Each path below is one point turned by a fixed rotation once a step. After each direction that follows a path, write how fast that rotation turns it, in degrees each step (0 if it stays still).
Each turn is a multiple of 5 degrees from 10 to 175, or 0.
Each row of a path follows its step; steps can be skipped.
path 1
step 0: [ 21  36 -20  -9   9  32  10   2  -6  -7   1 -27 -20   4   2  11 -43   0
   2  12  39 -10 -19  17 -22  -3 -17  65  11 -26  40   3 -12  12  11   6
 -46  -4  12  24 -20 -25  -4  -5  22 -41 -13  16  11   0]
step 1: [ 29 -75   3 -22   4 -23   8  19  14  18   0  -8  -3  26  22  -7  47  -3
 -28  15  -2  56 -28  -4 -16 -18   0  -6   4 -21  -5   1   1  11  -5 -32
  26  25 -16  30   7  -3 -34   8  -2   8   1  13 -13 -17]
step 2: [-30  -1   2  38   0  12 -23 -16  12   5  17  12  27  15  42 -17   5  35
  18 -43 -12 -46  17  -9  22  31  -7  -2 -15  36  29 -10  13  14 -19  -1
   6   5  -3 -15 -11  27 -24  43   5  39 -21  15  -6   9]
step 3: [-25 -13   2 -24  10  21   5   9 -47 -20  -6  10   7  -7 -31   8 -26   1
  20  10 -16 -25 -20  -5  -7 -15 -14  25 -24  -8 -42   2 -16 -19  21  -7
  18 -13  14  24 -25   2  24 -12  -1  -7 -34 -63  25  46]
step 4: [  9  13   4 -35  13  -3 -11 -25 -14   0   4  11  13 -24 -15 -13 -10 -19
  -8  -7  31  43  11   6 -12  16  38 -27  25  -4  18  20  -3 -22 -36  -4
  32  22   8 -30  49 -42 -29  -2 -38 -22  22 -19  -8  -4]
step 5: [ 10  -7  -1  33   2 -18  26 -17 -13   4  29  -7  11 -12 -11   7   6 -10
 -19 -12  12 -18   3 -17  13   6  22 -36 -10   9  22 -11   4 -16  13 -20
 -20 -57  17  -2  -1  53  45 -18   4  11   4  59  11 -40]
step 6: [ -2  27  -4 -10 -23  21  -2  31   3  55  16 -16 -40 -11   9  -2   4  -5
  45  51 -27   9  12  14  25 -15 -21  39   7 -18  -8  25  34  -4   2  23
   4  -3 -26  -3  -1  19  40  18  19  -8   8 -12 -11  17]
step 7: [ -2 -28 -26 -13 -15   8 -20  32   9   1 -70  -9  29  26 -29  -4  13  -7
  14 -14  -2   4   6   4  -8  -1   8 -13  -4 -15 -20 -31 -22  24  12  30
 -23  38  20 -24  42 -42 -14 -13  11  19  13  22 -10  -6]
step 8: [ 20  21  12  47  13 -10   3 -15  13 -36 -12 -15 -23  35  16  -6 -19   2
 -58 -26  -9 -19   5 -17   2  10  -8  13 -17 -12   0  41 -21   8 -18  12
 -16  -8  10  18 -29  32 -27   6 -38  -6  42  10  18  20]
step 9: [ 12   0  19 -12  53 -25  24 -17  21   1   0  -2  10   5  13  22   6   0
   8   2 -24  26 -21   3 -18  -5 -29  -1   5  43  16   5  34   7  16  19
  27   8 -29  27 -25 -32  47   2  26   1 -28 -46   8 -20]
step 10: [-28  14   2 -39 -23 -11 -37 -11 -50  -6 -18  25  15 -11  11  21  12  32
  -7  26  28  -9   6  -2  11 -28  -9   3  46  27  19 -47   8   9 -13 -16
 -25   3   3  -5  16  16 -56   2   2   7   0  -9 -15 -13]
Directions:
[ -4   6  -8   0  -5   1  -3 -13   1  -6   5  -5  -2   5  -5   7   6  -6
  12 -10  -9  -6  -2   3  -4  -7 -10   2 -15   2   7  11  -2   1   4  -7
  -2  -9  -4  -2  -6   5  -2   0  -3  -9   1   5   1   0] -> 125
[ -2   2  -3   0   4   0   7 -11  13   8  10  -8  -6  -4   5  -9 -12   8
   8   4  -9  -1   9  -4  -4   7  -2   5  -2   6   6   2  -3   0  -2   3
   2   3   2  -1  13  -5 -10  -7   4   2   7  -6  -4   0] -> 160
[  5   2   1  12  -4  -1   5  -2  -2   5  -6   6  -3  -6  -4  -6  -3   0
  -5  -6   8  -7   9   5   5   7   0   4 -20   4  -4   0  10   6  -6   1
   3   1   3  12  -3   7   2  -3  -3  -5  -5  -3 -12 -10] -> 120
[ -2  -9  18  -4   0  -4   8  -7   5   9  -3  -1  -6   4   2   4  -4  -3
   4   9   9   3   6  -6  12 -11  -4  -8  -4   3  13  -1  -1   0   6  -2
  -6   6   4  -1  -2   1   0   7  -4  -5  -8   5   1   1] -> 85
[  2   2   0  -1  12   6   6  -3  -5  -1  -4  14   1  -2   7   2  -1  -6
   0   4  -6 -10   2  -3  -3  -5   2  -5  -5  -4   5 -11  -7 -13   0  15
   5  -5 -10   1  -6  -5  -5   2  -9  -6   6  -4   0 -10] -> 70
path 2
step 0: [ 10   2 -19 -29  -9  16  37  15 -26  -8   3  17  10  16 -25   4   1   4
  -8 -13  -1 -36 -14  20 -16 -28 -11 -11  21 -39 -11  38  -5  41 -18 -26
  -2  28 -10 -31 -15  -5  10  -9  -8   2  -3   9 -35 -21]
step 1: [ 29  11 -14  23  33 -15  16  22   1   0 -20   8 -10  30 -34 -36  16  -1
   4   8  -7  19 -32 -23 -22 -23  48 -10 -26   4 -24  24 -13  36  -4 -24
 -26  26  -8   2  -8   7 -16  -3  -2   3 -11  -7 -10   9]
step 2: [  8  -5 -22 -16  -5  10  20   0  30  20   6  40  14  29   4 -14  27   4
 -43 -14 -26 -23 -27   8   5 -16   2  -1  14   1   8  25  15  44 -14 -21
  31  39  -6 -10  19  13  12 -14 -11  15 -21   4 -22 -15]
step 3: [ 12 -14   2   6  45 -21  20  17 -18   7  -6  19  38  41   4  -6 -21  11
  18   4   6   4 -16 -16   0 -51  16 -10 -16   5 -40   6  13  20 -49 -18
 -10  27 -14   0  -6   9   4  23  -7   7  -6  -1 -16   3]
step 4: [  5   7  20 -19   9   0  41  26 -15 -16 -30  39 -11  10  -4   4  30  -8
 -28   4  -9 -28 -29  -1 -18  -4 -24   8  15 -20 -11  24  13  46  -9 -39
  -7  27  15   2  18   5 -18  -6  -4  11   3   1 -32 -12]
step 5: [ 10  -6 -10 -11   6 -15  26  43   1   7  11  12  17  52 -32 -29   3   1
  27  -8  15  -9  -6 -30 -26 -23  45  -6   1  -4  -5  36  16  21 -13 -27
 -11  14  -5  -8  14  -5   8   3 -10 -13 -32  15   4  20]
step 6: [ -6  11 -16   9  13  17  27   4  10 -28  14   0 -16  28  -2   2  34  -1
 -11 -14 -36  -8 -37   8 -10 -24   2  -6  -4 -25  -9  15  21  26 -31 -31
  21  55  -7 -11  12  32 -16  -3  -8  14  -4 -25 -11 -17]
step 7: [ 24  -9  -2  23  27 -17  34   8  14   5 -12  34  28  35  -3  11 -12  -2
  -9 -14  26   2 -26 -25  -4 -16  22 -23  20   8 -16  18   9  44 -21 -25
  10  22 -34   2 -11 -24 -17  10 -22  -6  -3  30   9   1]
step 8: [  7  -8  -8  10  32   8  20  24 -21 -15 -10  39  -9   6 -11 -22  33 -17
  -6  -3  -1 -45   3  16 -32 -26 -11   3 -16   6   2  -4  37  36 -22 -21
  -6  29 -11  -5  29   8   5   9 -18  35 -13 -16 -19 -14]
step 9: [ -5  -7  -2 -11   8 -18  30  28  -7  13  -3  19   6  32 -28   3  -5  -3
 -19 -22   4 -23 -33 -32   5 -12  33 -20 -24 -21 -21  41  48  14 -18 -16
  -5  26  12  -8 -12  -7  -9  12  20  -2  -1  35   8   2]
step 10: [ 14 -21  10   6  19 -23  46  20 -17 -28   9   2 -17  30 -18 -16  22 -16
 -12  10 -36 -18 -23 -17  -2 -10  -1  -8  15   0  14  -1  12  25 -18 -44
  24  22 -29  -6   2  20   9  -2 -15  13 -25 -37  -8  12]
Directions:
[ -8  -1   3  -6   2  -2  12   0   5  -9   7   7  -4 -10   0  -8   2   7
  -6   3   0  -6   2   1  -9   5  -5  -3   6   2  -2  -8  -3   1   4   3
   6   7  -1  -8   4   5   9  -8   4   4   8 -18   0 -10] -> 175
[  2  -5 -10  -4  10   4   1   4  -2  -5  -8   0  -7   1  11   4   5  -6
   9   8   1   8  -2   0   1   1  -1 -12   2   2   0  -2   6  -1   5   9
 -13  -1   0  -9  -3  16   6   1  -9   3  -8  -4   2   7] -> 155
[ -1  -2   0   2   6 -12   4  -3   5  -2   0  -1   8   3   4  -9 -18   7
   6 -11   5  -3  -1  -9  -3  -5  10  -5  -2  -3  -3   1  -1   3  11  10
  -3  -3   3  -3   1  -1  -4  -3  -1   1  12   0   4  14] -> 170
[ -6  -4  -7  -2  -9   4   0 -10   2   5   6  -1   1   2  -6  11  -3   6
  11   6  -6  -8  -8 -15   9  -4  -4  -5  -8  -3  -4   1   7 -11  -4   5
   7   8  -3  -4   5   1   5   4  -3  -2   6  -2 -10   0] -> 110
[  2   7 -14  11  -3  12  -2  -5  10 -12   5  -4  -4  -1 -10   8   2  -1
  10  -5   7   2   3   7 -12  -2   1  -5   5  -5  -3   0  -4   4   3   4
  -2   6  -9  -5   1  -9  -8  -3  -6  -2   1   4   4  -4] -> 55
path 3
step 0: [-11  -9 -29 -13   8 -13 -36   3  -3  -9   3 -22 -54 -29   5  -3 -11 -49
  24 -16  25  21  15   7   4   2  20 -24 -24  15  10  -7   9  -7  -5   9
 -19  -4 -15  36  10 -14 -45 -10  -2  29  21 -42  -7   8]
step 1: [ 16  -5   6  40 -19  -6  11 -20  14  18   8   5 -18   3  46   4 -44   4
 -14  21 -16  28 -25  29  -9  -9  35 -24   3  18 -10 -17  -7  21  -8 -37
  15   3 -11  -3  -6 -30  16  23 -14  27 -44  -6  25 -13]
step 2: [-17  -2  37 -29 -21 -17 -14   1 -11  -6  26 -17 -45  17 -25  23 -17  23
  26 -37  37   6  -4 -27 -19  10  45  -9   3  23  14   5  17  -7  28 -12
   7   1   1 -12 -49  11   6  -2 -16 -19  -7   8 -20  -5]
step 3: [ -5   3 -28  -9   9   5 -50 -48  11  40   6  24 -21  11   4 -26  -9 -13
 -15  24  -4  -8  39 -10 -48  11 -14 -34 -17   1  15  10   6  -7  -5 -13
   6 -28  25  11  -8  22  -7  36   8  16 -20 -18   4  11]
step 4: [  0  -3 -16   4 -25  -9 -15  39  33 -13   2  -9 -11  11   1  33  36  21
  32   8 -21  -8  15   9   7 -28  34   1 -31   8  -5 -10  -3  31 -21   9
 -15 -12  24 -27 -15 -12  27  24   5  13 -51 -15 -22 -30]
step 5: [-29 -14  11  18 -20 -33  13 -19  -1  -6  -9   1 -24  10 -12   0  -6   9
  26 -23 -15 -17 -14   1 -50  24 -29  14 -23   4 -14  12   5  -7  14   9
  52 -13  10   1  21  19 -14 -16 -48  34   1 -21 -39  -4]
step 6: [-12 -17 -38 -36  -2  10 -38  -7  35  17   2  -4 -10 -11  16  35  -6  10
  25 -19  -9  24  23  -7  16  24  -4 -20 -11  -6 -12   5 -19  -2  -8  -6
 -32 -22 -36  -4  20 -15 -43  -6 -22  36 -26  21  22  20]
step 7: [-23   1  -5  21 -10  -2 -10 -31   7 -35 -12  -8 -20 -29  -3  -6  11   3
  -6  -4  13  25 -41  39 -17 -43  32   0  12   6 -12  -3   5   5 -19 -35
  10 -29  -4 -36 -20 -23 -15 -12  -7  15  -5 -54  10 -18]
step 8: [ 14 -10   8   2   8  -4 -22 -12 -21  45  28 -13 -31  10 -18  -1 -17  -3
  12 -23  17  -8   2 -29  -9  13  32  21   1  50 -39 -35  -1 -22  21 -17
   1   7   3  19  11 -13  12  -1 -49  20 -14   7  17 -31]
step 9: [ -1 -16 -27  -5 -24 -10  -7 -26 -18   1  11  -7 -23  23  -9   0 -10  26
 -18  34  33   2  22   4 -10 -17  55 -58 -12   7  12  18   7  -9 -30   8
   9 -17 -22  19  -9  17 -39  12  17  15 -17  13 -20  19]
step 10: [ 13   0  -3  21 -16  -4 -39  19  24 -11  36  -6 -43 -13  16  20  -3 -18
  17  -2 -24 -22 -17   7 -43   2  15 -13 -23  -8  24 -29  16  -6  32 -28
  -5   6   6  -2  10 -12  14  21  41   2 -23 -40 -10 -27]
Directions:
[  0   1  -5  12  -4   6  12 -13   0   1  -9   1   3   4  -1 -10  -6   1
  -9   3   1  -6  -2  12  -7  -5   0  -2   6  -1  -1  12  -2   3  -2  -3
  13  -3   2  -1   1   9  -4   3  -5  -2  -4  -7   0  13] -> 175
[ -4  -2  18   4  -7   3  -2  -3  -2  -1  -5   1   1   0  -1   1  -4  -9
   5  -5 -10  -6  14 -11  -4   0  -1  -8  -1  -4  10   6  -6   2  -6   2
   2   7   3   1 -10   2   5  11   8  -3  -9   0  -1  -5] -> 45
[ -2   1   2   0   1   0  -4   0  -6  14  -6   7   6   1   6   2   1   6
   9   3  -2  12  14  10  -6   9   1   6   8   8   0   1   0  -3  -4   2
  -4   1  -4  11   8  -1  -7   7  -2 -11   3  -8  -3  -4] -> 135
[ -2  -7  -3   1  -3   4  -3  -8   3 -11  -8  -1   4  -5  -1   1  -3  -1
   3   0   4  -5  -1 -12   6  -6  -6  15   6   4   8  -3 -10  -9 -13   3
   2  -3  -9  -6  12  -6  -8   0  -9   2  -3  -2   0  -7] -> 45
[  2  -1   5  -9  -3  -2 -10   3   6  -1  -6 -10   5   5   1  -2   0  13
   0   3  -4   6   0   0  10 -15   0  -6  10  -5   4   2   5   4  -1  -2
   6  -1  -4  16   4  10   7  -6  -5   2  -9   0   4  -4] -> 145
[ -6  -1   2  -4   1   7   2  -1  -4  -3   3 -17   2   4  -5  -2   2   4
 -11  12  14   2   2   1  -8  12   1   0   9  -4   8  -3   4  -1   1  -4
  -8   9   6  -1   2  -7   5   9  -5   7  -6   0  -4  -4] -> 55
[  3   4   7  -7 -13  -7   5  -1  11   0   7  -3   0  -3  -3  -3  -2  12
   0  -2  -3  -1  -5  -1 -13   7  -2   5   2  -3   4   3  -3 -11  -1  -7
  -5  -3 -11   2   0   5 -10  -1  11  -3  -2  14  -2   8] -> 100
[ 15 -10   9  -2  10   5   4   0 -11  -4  11  -5   2  -4  -3   6   8  -6
  -4   6 -12  -1   2  -1  -4   0   8  -4  10   0  -5  -5  -4  -5   0   0
   0  -3 -10  -2   1   6  -6  -6   0   4  -3 -11  -3   7] -> 35
path 4
step 0: [ -8 -33  14 -60  -2   7  10 -32   9  -7  -4  39  28  20  15  23 -42  13
 -16  19  -2 -12  18  -6 -13  36  -4  29 -16 -34  -1   9  -6   5  -2   7
  -6  -8 -36  24  -9 -10  11   8 -27  -6 -13 -30  26  23]
step 1: [-18   0   5  39 -14  -1  12 -13 -10  13  25   1 -11 -17 -52  18   8 -18
   8  -7  -3  18   9  10  44  -9  -2  29   9  -6  46  -7  51  15  -2 -10
 -24  -7  20   8  61   7  -1  -6 -21  -7  13  10   0 -28]
step 2: [ 14 -51 -15 -15  15  -5  14  13 -27 -21 -29  16   4  20  -6 -32  39  -3
  16  23   7 -20 -28   9   6 -10  -5 -18  38 -14  -2 -14  16  -6 -12  24
  23  -5  -6  -2 -49  14 -31 -33 -29   1 -17  -7 -22  28]
step 3: [ 10  24  13   3  15 -17 -10  -1  12   0 -38  -7  19   2 -15   1  35  33
 -16 -49  32  10  17 -22 -35   4 -21  -5 -40  18  -5 -14  28  16  15 -16
 -35   1 -20  29  26 -21  12   4  13 -29   6 -38 -12  -2]
step 4: [  4 -17   0   2  -9  22  13  22 -24  15  -1  12 -16   9 -15  23 -34 -14
   9   8  44 -19  14  10   1 -33  54 -27  -1 -15  -6   1 -12  12  -4 -46
  19  31  10 -17   3  17 -18  42 -12 -28 -16  41  -4  13]
step 5: [ 42 -21 -18  -7  -6  13   4 -14  -3   4  48  48  -7   4  -2 -22  28  14
  12  16 -24  -2  26  -7 -24  37 -21   1  -7  10  12   8  -5 -36  12   9
   6  -9  -9 -33   5 -46  45  -8 -11 -24  23 -11 -14   1]
step 6: [-14 -17   2  31   0 -15  18  31   0 -15 -20  -4 -21 -14  -4  20 -27   0
  22 -28 -20 -14  -3   4  51  -6  -2  40   1  17 -47 -28  -2  17  -3  14
  -9  33 -31   7   6 -25 -30   7 -15 -15   3 -24  30 -33]
step 7: [ -2   3   8 -28  -1  -2 -18  18 -28 -38   8 -29  17   5  13 -41  29  -4
  50 -14  14  -2  -2 -22  14 -38 -12  -2  -8 -22  23 -21  -8   5 -13 -10
   1 -34  29 -41  -8  33  47   4  -1  -8   1  16   4  -1]
step 8: [-32  -5  18 -66  24  10  -7  16  21 -14   5  13  27  21   0  21  -5  16
 -12   5  -4  -2  -3   2 -25  31  27  -7  11 -18 -10   8  -1  -1   0 -30
   4  20 -11  49 -11 -44  -1 -20  -5  -5  -6 -30 -12 -47]
step 9: [-12  13 -28  12   1 -50   1   4   6  31  43   9  -2 -20 -27  20  13 -23
  -5 -27   6  30   8  17  -5 -42  16   1   5   5  16  -9  22  11 -14  17
   0  16 -12 -31  51   4  12   5   3  -4 -45  38   3 -11]
step 10: [ 32 -15 -43  -9   2  -7 -24  20  17 -50  14   4 -29  -6  17 -28  31 -10
   8  33  14 -12  15  11  13   9  19  -9  15  -8 -11  14 -36 -10 -20  13
  14  13 -12  22 -21  11 -33 -33  -1 -13  31  -9 -28  36]
Directions:
[ 13  -7   8   2   3   2   2   5  -5 -11   6   9   5  -1  -6  -4  -6  -3
  -6  -8  12  -2  -6   2  -1   2  -5   2  -1  -3   3   5  -6   0 -16   2
   6   1  10  -7  -5   4   0  -8   6   7   7   8  -4  -2] -> 135
[  6   5  -4  -3   0  -3 -10  -9 -13  -1   2   3  -2   8   3   1  -3   3
  -6  -6  -5  -5   5  12   9 -12 -15  -8  10  -2  -7   8  -3   5   1  -8
  -2  -3  -5  -3  -2   1   4   0  -7   3  -7   3  -4  -1] -> 145
[  6   5  -4  -7   3   9  -4   4   1   6  -9   8  -6   8   6 -11  -2  -4
   3  -4  -1   9   3  -7   1  16  -6   2  -4  -7   1   9   0   6   0   5
  -5  10 -10   8   4   4   4  -2  -2   5   3  -3  -7 -10] -> 140
[  8  -2  -6  -4   1  -2   1  -5  -6   3   0   4   7  -4   1   6   1  -2
  -5  -4   1  -4 -14   1  11  -3   8   7 -10  13  -1   1   1   3   4  -7
  -8  -5  -3  12   5 -10  -5   6   8   5   6   3  -1 -13] -> 140
[  2  -1   0   4   5   1  -7  -9  10   2   5  -1  -6 -11  -5  -7   8  -1
   9  -7  -1  -7  -1  10  -6  11  -2  -2  -6   0  -2   3   6   8   3 -12
  -5  -9   5 -12   8   7   5  -5   7   1  -2  -6   2  -5] -> 175
[ -1   4  12  -5  -3   0  14 -13   8   5  13   2   7   6   1  -3  -1   5
   2  -2  -7  -5  -1  -5  -1   3   8 -12   3 -10   5   9   0  10  -5  -4
   1   5  -1   1   8  -7  -1   9  -2  -2   2   9   1   1] -> 90
